In the data rows, 128 means zero.
Here is a table of points, one per row:
[137 146 109 111 105 151 100 132 155 125 126 105 180 133 138 101  98 146 142 109 139 143 108 117 121 126  93 148 111 134 137 133 150 128 158  87 136 120 104  89 102  97  96 154 158  90 160 123]
[121 136 188  95 138 120 150 154 118 151 155 176 160 128 115 127 134 160 157 144 163 123  97 108 101 128 191 157 144 145 131 114 106  84 110 141 149 169 163 125 146 119 141 159 155 127 121 120]
[104 119 106 108 100  85  96  85 114 138 130 168 176 172 144 137 104  77  47  50  51  64  90 117 128 142 138 135 149 137 143 136 156 150 153 165 177 154 177 144 159 142 149 152 160 152 146 120]
[110  96  58  66  39  79 119 139 146 126 116 123 143 116 148 158 157 144 121 129 146 161 145 136 149 102 137 116 130 122 129 113 128 103  87 116 117 142 155 120 176 119 138  90  80  80 107  99]
[ 70 147 134 208 155  92 128 131 122 131 137 132 129 150 149 119 160 147 142 151 109 145 121 142 148 134 116 119 141 124 125 120  82 126 135 156 163 168 125 100 121  83  90  96 124 105 151 146]
[ 94 126 123 118 101 120 121 132 154 147 135 105 102  41  57  70  86 113 154 154 141 138 133 127 129 151 155 117 135 150 163 151 144 167 137 131 137 140 167 156 175 118 124 102 110 154 184 182]
[127 118 115 167  80 148 127 151 122 164 125 135 159 131 145 100 147 107 126 143 160 118 150 106 101 138 111 116 140 163 121 140 134 131 122 128  71 155 147 116 103 150 154 131 141 148 138  85]
[141 121 111 135 142 137 149 120 141 114 133 144 179  87  92 151 119 167 114 147  66  95 143 111 113  92 155 133 195 157 129 142 136 116 117 106  83 110  88  74 110 129 116 132 121 126 132 139]
[160 113 100 138 136 117 122 138 120  95 143 161 113 161  98 127 129 125 127 146 149 123 107 159 144 129 102 114 172  91 128 138 162 126 173 124  80 134 131 148 134  97 121 160 114 138 148 125]
[145 126 132 151 125 111 165  97  89 155 125  93 133 128 142 124 106 117 147 112 103 136 121 114 141 148 129 177 162 123 115 143 123  82 100 135 104  85 113 137 134 136 114 109 128 141 167 123]
[100 155 138 122 118 133 149 150 160 105 100 117 136 148 139 114  96 119 116 150  91 133 125 133 141 148 162 123  75 101 102 126 107  86 138 110 113 143 143 154 135 154 136 135 153 102 118 158]
[149 111 124 123 191 121 119 164 123 150 140 108 127 108 156 148 140 110 138 118 104 131 133 114 144 167 140 137 130 123 120  92 176 113  89 115 101 154 152 145 148 136 135 168 125  94 125 156]
[141 154 125 105 134 119 140  93 131 125 142 142  97 100 178 149 132  98 118 128 155 149 120 166  95 101 141 160 135 122 101 113 141 157 160 141 127 115 135 109  95 131 145 110 123 113 137 168]
[ 56  29  62  59 129 139 128 112 121 130 146 152 134 147 130 145 134 137 155 162 134 129 134 135 114 156 112 132 118 128 105 104  89 107 118 130 148 136 142 174  90 112  74 105 121 134 136 132]
[ 68 152 166 166 132 151 113 120 149 110 136 113 139 128 120 158 133 132 124 119 163 132 129 111 149 117 110 157 161 110 106  99 152 112 148 160 132 132 184 114 112 126  91  97  92 127 103 163]
[126  97 113 138 157 102 134 138 101 126 132 148 103  95 109 117 109 142  75 101 137 157 108  65 135 123 130 111  82 167 128 145 130 121 171 108 126 118 125 122 102 122 135  98 115 100 119 126]
[120 160 142 138 148 139 157 137 135 117 155 177 125 141 156 155 115 119 124 141 139 169 154 160 146  79  79 112 117 177 179 181 159 116  93 103 123 106 149 161 154 151 130 146 145 131 136 118]
[ 79  79 160 142 140 137 119 142 134 153 113 155 165 113 126 142 143 155 132 132 121 127 117 189 131 143  98 132  81  77 121 168 159 158 134 140 105  95  99 101 149 161 175 118 147 113 124 139]
[139 100 138 159 102 157 129 161 127 155 135 102 133 164  91 170 145 112 146  96 112 133 144 148 128 105 164 137 130 144 100 124  87 113 156  95 162 101 136 171 158 137 143 144 114 134 118 142]
[ 93 142 144 130 107 126 143 129 133 145  77 155  93 133 126 129 140  88 131 127  90 124 142 120  90 130 117 170 144 141 154 148 113 133 130  86  92 128 118 119  94 105 138 154 108 115 121 154]
[115 132 139 118 139 155 118 128 107 137 161 116 135  82 125  90 105  85  80 158 117 162 164 147 129  91  99  66 139  78  92  94  97 110 138 142 149 131 127 142 147 150 141 154 147 125 136 124]
[178 101 142 131 134 132 125 110 136 124 135 102 130 155 136 102 167 146 103 143 126 134 136 151 135 146 141 106 109 127 134 163 136 117 132 133 160 135 166  88 115 158 100 124  96 146 114 171]
[146 116 134 118  96 141 127 132 101 141 144 149 105 143 131 137 113 117 130 152 138 141 119 117 131 154 106 114 120 136 174 120  96 140 147 153 138 128 106  68 131 151 142 151 122 104 145 142]
[141 120 157 121 130 132 136 145 141 118  90 165 130 113 133  88 153 103 155  81 121 139 119 125 128  98 144  78 155  98 136 125 137 127 147 136 136 142 121 157 112 125  97  88 115 107 109  95]
[125 111 112 139 129 103 136 135 122 131 148 108 141 126 126 129  89 129 141 105 154 101  89 178 112  93 133  94 135 128 161 138 109 171 112 119 122 121 112 125  80 118 122 125 146 126  99 145]
[118 141  91 135 154 121 132 129 169 152 135 102 142 186 114 141 116 109 132 155 152 146 125  80 125 139 145  93 171 131 146 143 136 147  98  88 142 137 111 131 123 173 156 124 147 120 109 137]
[147 146 122 107 135 108 125 130 154 124  91 153 169 110 120 157 138 101 134 123 159 155 127 105 145 131 120 128 110 132 147 140  89 151 146 186 103 117  91 121 133 152  90 160 120 163 125 143]
[151 156 172 124 116 135 117 150 127 118 100 128 126 109 142 147 138 120  79 133 116 115  71 138 157 187 137 130 174 138 115  94  89 100  72  69 115  72 102 138 121 118 127 105 143 160 144 137]
[115 110 145 130 154 113  97 140 175 113 153 110 101 128 146 127 129 117 117 109 126  99 136 131  65 133 151 125 125 142 170 162 124  91 112 123 112  75 105 114 118 112 113 141 104 135 165  92]
[165 113 145 152 126 136 153 125 136 119 125 145 145  95 135 136 133 123 109 135 131  99 175 111 106 145  90 164 108 112 159 107 136 149 139 103 175 162 118 152 140 108  92  95 125 120  80 124]
[ 83 127 148 142 127 112 141 114 135 157 143 144 104 142 156 142 140 141 144 125 133 110 158 103 162 135 149  79  99 104 105  89 177 153 169 117 124 110  78 114 115 124 123 152 122 156 139 125]
[ 98  96 129 167 162 168 109  82  86  55  63 102 125 121 128 137 119 120 137 150 125 187 121 138 138 145 169 133 126 154 144 115 146 140 124 156 135 125 121 125 129 108 168 156 143 154  88  73]
[113 139 102 140 150 157 117 131 160 133 145 173  99 115 152 133 137 145 142 120 136  83 120 125 147 130 127 147 150 157 122 124  93 112 121 104 143 134 117 117 165 129 179 127 120 132 120 118]
[145 140 120 117 153 129  90 124 119 156 132 122 134 130 127 144 126  97 135 145 143 131 140 111 144  92 135 172 113  83 118 178 134 118 144 121 140 174 102 114 120 116 132  82 145 163 146 107]
[156 151 104 131 166 126  88 148 113 163  84 137 141 122 158 129 126 144 134 133 128 115 145 162 129 119 138 117 114 169 104 111 122 159 147 147 137 110 152 129 130 114  86 109 136 127 139 138]
[139 154 115  96 140 110 125 146 119 103 151 122 156 144  97 110 158 139 127 111 127 155 165 111 118 146  92 136 149 118 124 147 117 156 140 147 138  90 123 135 110  98 172 126 142 131 116 159]
[154 156 131 118 119 136 138 133 115 128 112 137 118 173 113 139 116 145  91 165 134 128 120 152 118 133 144 113 106 135 125 132 148 131 147 138 110 167 113 152 116  94 112  95 109 147 135 140]
[168 141 131 140 145 147 155 125 147 143 116 116 160 138 120 119 136 118 135 163 128  81 120 127 151 119 127 122 105 131 145 107 130 120 140 183 155 105 148 170 105 112 154 100  79  59 127  98]
[164 124 157 117 130 152 121 124 129 131 112 142 104 164 126 148  94 163 144  96 111 170 147 139 107 137 121 121 161 116 142 104 140 145 127 146 147 163 134 113 127 138 121  86 113 100 156 122]
[140 142 128 135 127 117 116  96  97 107  66  95  99 116 125 166 180 187 177 159 129  97  66  53  32  50  51  70  97 106 122 123 137 120 122 126 143 129 157 151 159 148 151 149 154 154 156 155]
[110 140 112 108 140 123 144 148 136 113 152 124 146 164 118  88 134 128 150 132 114 121 128 141  95 123 115 140 124 169 143  90 172 117 138 125 104 101 103 108 148 155 131 104 130 171 109 123]
[135 114 143 120 109 127 111 140 112  47 162  85 127 131 188 146 151 146 145 121  94  95  98  97 135 110 134 150 127 148 133 144 106 161 146 146 113 179 118 165 138 167 143 130 120 131 144 144]
[104 115 143 131 119 134 116 153  98 127 128 129 116 141  85 107 129 118  97 127 142 123 108 107 130  83 129 177 126 141 126 122 172 153  81 125 154 113  86 131 108 149 103 139 107 105 149 122]
[148 111  99 113 100 107 144 169 190 158 122  98  47  80  94 118 136 156 136 145 107 145 114 151 153 130 118 165 146 136 127 120 149 122 146 170 161 145 130 136  90 140 139 161 182 166 116  96]
[115 160  73 148 142 172 144 111 122 156 135 140 138 115 149 101 154 172 112 101 118 151 102 130 130 136 159 164 129  96 152 125 105 134 108 100 120 126 129 170 130 149 135 157  97 148 126 131]
[152 153  88 166 117 132 123 131 117 102 139 143  93 135 103 121 116 110 114 111 134 116 160 134 125 140 158 144  91  86 124  79  96  90  88 145 102 109 133 124 155 144 122 127 176 115 131 144]
[155 128 119 137 135 110 138 111 109  97 132 128 152  95 107 122 119  82 159 111 138 127 111 164 142 157 122 125 108 127 118 100 127  82 116  71 142 142 143  98 120 152 150 126 122 152 141 126]
[116 134 159 121 143 118 122 122 129 153 121  91 136 121 121 122  85 151 104  80 153 122 163 151 138 134 100 118 113 127 118  99  89  87 103 143 102 163 115 157 124 134 158 145 105 164 121 133]
[ 88 125 117 101 152 152 182 144  85  86  61  54  92 118 126 137 150 143 120 121 165  93 175 153 154 149 145 137 156 126 140 153 129 143 154 121 150 133 140  99 140 135 126 153 160 122 146  90]
[124 118 149 108 137 164 121  93 126 147 140 124  89 131 100 120 156 117 128  99 113  95 110 112 160 126 135 115 133 163 147 144 121 121 102 126  61 120 126 113 125 114 117 108 174 102 108 146]
[158 106 153 127 140 114 132 105 156 103 111 146 112 153 101  80 104 123 122 126 133 133 155 139 154 108 119 142 105 110  61  96  78 151  93  98 117 143 152 119 146 134 144 155 125 134 153 120]
[145 170 156 113  87  47  36  56  81 130 137 130 124 130 120 119 133 153 154 163 140 134 159 149 143 146 138 142 139 136 137 141 131 127 134 103 116 115 127 165 144 166 129 139 111  85  64  80]
[132 155 115 106 127 138 127 154 112 136 133 116 109 135 134 118  99 104 138 127  94 111 112 117 127 109 110 114 100 105 118 150 137 137 110 148 144 132 131  76 115  72 105 116  65 144  72 123]
[132 151 138 139 145 146 162 136 148 135 165 118 119 118 116 146 117 128 126 119 120 134  91 121  94 162 109 118 121 114  87 144 110 163 145 138 126 135 161 135 162 148  96 114 103  90  81  36]
[145  83 147 122 117 124 146 130 137 154 138 114 131 152 184  99 100 130 126 158 142 137 120  92 133  97 129 154 152 116 154 131 120 142 143 120 106  66 141 118 152 100 130 134 151 149 110 131]
[139 158 158 130 105 128 134 114 132 129 175 122 153 130 119 171 168 140 135 122 115 150 148 131 145 131 144  99  74 114 132 118 144 169 125 123 130 118 130 109  83  74 122 131 153 158 173 106]
[139 134 121 142  97 138 121 137 120  97 126 172 119 113 153 132  96 141 153 124 141 117 168 102 131 159 136 101 135 119  88 169 152 126 114 159 162  95 131 131 100 131 134 129 136 138 127 144]
[147 124 122 135 101 137 144  99 129 138 137 111 134 129 136 116 137 117 123 116 151 141 117 149 107 140 124 107 125 160  97 151 160 115 126 151 145 155  71 135 147  89 115 148 140  98 116 167]
These points spread out most along one direction. Take the direction at right angles to it along which they spread out most. Go by this last direction. How many in every 100 of the points above lie lower along it than each point below? Round to a whole number. More than half of the points above lie lower than the first one.
[147 124 122 135 101 137 144  99 129 138 137 111 134 129 136 116 137 117 123 116 151 141 117 149 107 140 124 107 125 160  97 151 160 115 126 151 145 155  71 135 147  89 115 148 140  98 116 167] 50
[120 160 142 138 148 139 157 137 135 117 155 177 125 141 156 155 115 119 124 141 139 169 154 160 146  79  79 112 117 177 179 181 159 116  93 103 123 106 149 161 154 151 130 146 145 131 136 118] 84
[146 116 134 118  96 141 127 132 101 141 144 149 105 143 131 137 113 117 130 152 138 141 119 117 131 154 106 114 120 136 174 120  96 140 147 153 138 128 106  68 131 151 142 151 122 104 145 142] 67
[132 155 115 106 127 138 127 154 112 136 133 116 109 135 134 118  99 104 138 127  94 111 112 117 127 109 110 114 100 105 118 150 137 137 110 148 144 132 131  76 115  72 105 116  65 144  72 123] 36
[164 124 157 117 130 152 121 124 129 131 112 142 104 164 126 148  94 163 144  96 111 170 147 139 107 137 121 121 161 116 142 104 140 145 127 146 147 163 134 113 127 138 121  86 113 100 156 122] 24
[135 114 143 120 109 127 111 140 112  47 162  85 127 131 188 146 151 146 145 121  94  95  98  97 135 110 134 150 127 148 133 144 106 161 146 146 113 179 118 165 138 167 143 130 120 131 144 144] 72
[ 56  29  62  59 129 139 128 112 121 130 146 152 134 147 130 145 134 137 155 162 134 129 134 135 114 156 112 132 118 128 105 104  89 107 118 130 148 136 142 174  90 112  74 105 121 134 136 132] 3
[165 113 145 152 126 136 153 125 136 119 125 145 145  95 135 136 133 123 109 135 131  99 175 111 106 145  90 164 108 112 159 107 136 149 139 103 175 162 118 152 140 108  92  95 125 120  80 124] 17
[ 68 152 166 166 132 151 113 120 149 110 136 113 139 128 120 158 133 132 124 119 163 132 129 111 149 117 110 157 161 110 106  99 152 112 148 160 132 132 184 114 112 126  91  97  92 127 103 163] 16
[115 160  73 148 142 172 144 111 122 156 135 140 138 115 149 101 154 172 112 101 118 151 102 130 130 136 159 164 129  96 152 125 105 134 108 100 120 126 129 170 130 149 135 157  97 148 126 131] 52
[ 93 142 144 130 107 126 143 129 133 145  77 155  93 133 126 129 140  88 131 127  90 124 142 120  90 130 117 170 144 141 154 148 113 133 130  86  92 128 118 119  94 105 138 154 108 115 121 154] 93
[ 70 147 134 208 155  92 128 131 122 131 137 132 129 150 149 119 160 147 142 151 109 145 121 142 148 134 116 119 141 124 125 120  82 126 135 156 163 168 125 100 121  83  90  96 124 105 151 146] 19
[ 79  79 160 142 140 137 119 142 134 153 113 155 165 113 126 142 143 155 132 132 121 127 117 189 131 143  98 132  81  77 121 168 159 158 134 140 105  95  99 101 149 161 175 118 147 113 124 139] 71
[158 106 153 127 140 114 132 105 156 103 111 146 112 153 101  80 104 123 122 126 133 133 155 139 154 108 119 142 105 110  61  96  78 151  93  98 117 143 152 119 146 134 144 155 125 134 153 120] 7
